Turns in one plane each, and the order they were made in; the first pair answered
V (before => after):
[ 24  -6  -2  -5 -15 -23  -5 -19   3] => [ 14  -9 -13 -13  -4 -24 -17 -12 -12]
[ 14  -4 -10   0 -22  12  14 -30  13] => [ -9 -13 -32 -12   4   6 -13 -10 -20]
[ 15   0 -14   8  -2 -53  -1 -10 -11] => [ 17   0 -10  11  -2 -55   1 -10  -8]
X (before => after):
[-19 -38   8 -12 -16  11 -24  36   7] => [ -6 -18  18  -4  11 -14 -30  45  14]
[28 20 21 -6  3 10 23 22 38] => [30 36 10  9 19 -9 30  6 22]
[ 35   7  18  11   5 -25   3  -4   6] => [ 28   6   3  19   3 -22  12 -22 -11]
C (before => after):
[ 16 -16 -11  -6  -5 -24 -39   0  16] => [ 29   0 -15  -7   3 -15 -28  -8  29]
[ 18  27 -23 -15  11  11 -11  -5   1] => [  4  21 -26 -16  10  21  -5  -6  -8]
[ -7  -9  -7 -25  16  -1  -9  -3   8] => [ -5  -9  -6 -24  14  -3 -11  -1   7]
Pairs:
Between the rows of a pair lie two turns.
[ -7   8 -21   2  20 -14 -12  -6 -21] => [-11 -13 -23  -3  -1 -10 -16  -7 -23] -> X, C
[ 14   5  36   2 -21  -2   7  -2  38] => [ 13  26  19  21  -1 -26  19 -25  10] -> X, X
[-17  30  12  11  36   4  21   6 -10] => [-34  12  15  10  28  -4  11  14 -26] -> C, C
[ 2 25 31 -2 18  6  4 28 30] => [-7 40 15 11 30  4 19 13 10] -> C, X
[-48  27  -6   9  19  26  24  -2 -25] => [-50  -8  13  13   1 -19 -12  20 -38] -> C, C
[-11  33  -2  -2  34  41  23  18   8] => [-17  31  -9  -1  30  40  28   9  -2] -> X, X
[ 16  -6  11  -4 -11 -12  -5   1   2] => [19  8  4 -4 -3  4  8 -8  9] -> C, C
[ 25  37   2  15   7  -9  35 -29  23] => [-28  17 -11   9  -2  24  47 -24 -14] -> C, C
[ 26  18 -36  16  10  -3   3   3   3] => [  1  10 -41  11   6  17  10   3 -13] -> C, C
[ 17  46 -24  11  58 -29   0  -9  -4] => [ 20  33 -34  17   7  -4  37 -57   1] -> V, X
[ 38 -16  -9 -25 -15  -5 -25 -16  16] => [ 35  -4 -17 -28  14  -7 -35  -3   9] -> V, C
[  8  20  11  15  25 -21  21 -10 -13] => [ -8  18   7  11  24 -10  26 -11 -24] -> C, C
[-18 -27  19  22 -10 -46   3  -6 -38] => [ -1 -26  12  24 -18 -47   7 -21 -31] -> C, X
[  7   9  23  -9   6 -24   6  26  12] => [ 5 23 14 -9 14 -1 22 17 17] -> C, C
[ 10  -2 -12  11   7 -38 -15  -2 -10] => [ 12  -6 -22  10  -2 -32  -8 -16 -14] -> X, C
[-29 -13 -10  17 -15  -4  21 -22 -20] => [-20 -36  11   1 -32  -3   1   0   1] -> X, C
[  4 -26  15  -6 -57 -13  23  -3  -2] => [-26 -17  15  -8  -3 -32  -7  43 -30] -> V, V
[ -7  20 -62  -2  35 -17 -19 -16 -50] => [-20 -31 -45 -42 -21  43 -32   8 -17] -> X, X
[-33  14 -21   3   2  43  38 -29 -17] => [-48 -36  -2   5 -23  -8  -4   1 -44] -> C, C
[-19  10  45  10   6  19  18  10  -2] => [-19  17  37  18  14  10  24  -1 -13] -> X, X
[37 17  1 -9  3  4 -8  0 31] => [ 26  24 -22   4   7  -7   5 -26   4] -> X, X
[-11 -13  24 -13 -28  57  13  -2  26] => [ -3   9  40 -11   0  45   6  18  39] -> X, C
[  5  -7 -15  -3  11  -7 -24   9  10] => [  8   5 -19  -4  14   6 -14   4  17] -> C, C
[  7   9  31  35  -8 -59   5 -14  -7] => [ 18  39  18  31   7 -29  30 -32   9] -> C, C
[ 37   9 -27  17  14 -26  21 -58  -7] => [ 24 -37 -17 -18 -41  30  12 -40  18] -> X, X
[  0 -35  -8 -16  -3  19 -40  10  12] => [ 23 -10  19  -1   8  -2 -32  15  39] -> X, V
[ 37 -12 -31  -8 -31   9   9 -27  17] => [ 36  -7 -23 -14 -25  25  10 -17  30] -> X, C
[ 34  -8   5   3 -35  -8  10 -35  19] => [ 33  -5   8  -3 -31   8  13 -28  33] -> C, X
[ 21   0  12 -32 -25  39  -3  21  39] => [  0  -7   8 -34 -28  50   1  22  25] -> C, C
[-15 -13  18  -3 -17 -11  -5  10  -5] => [ 11   1  23  -1  -8 -18  -6   7  17] -> C, C
[ -8 -12   5   6 -21 -14  10  -7 -33] => [  4 -20  18  -2 -31 -18  -3   5 -14] -> X, C
[-43  16 -24  14  42  10 -14   1 -40] => [  2  30  16  30 -18  22  41 -40  23] -> V, V
[-50  -6  17   3  -3   7 -19  22 -31] => [-26  10  52  13 -16   3   0  18   9] -> X, V
[  4  -5 -13   0   4 -22 -15 -18  -5] => [ 10   6 -18   2  10 -12  -9 -24   2] -> C, C
[-39   9  17  16  11  -5  21  -8  -6] => [-32  -3  21  10 -15  14  25 -16  12] -> V, X
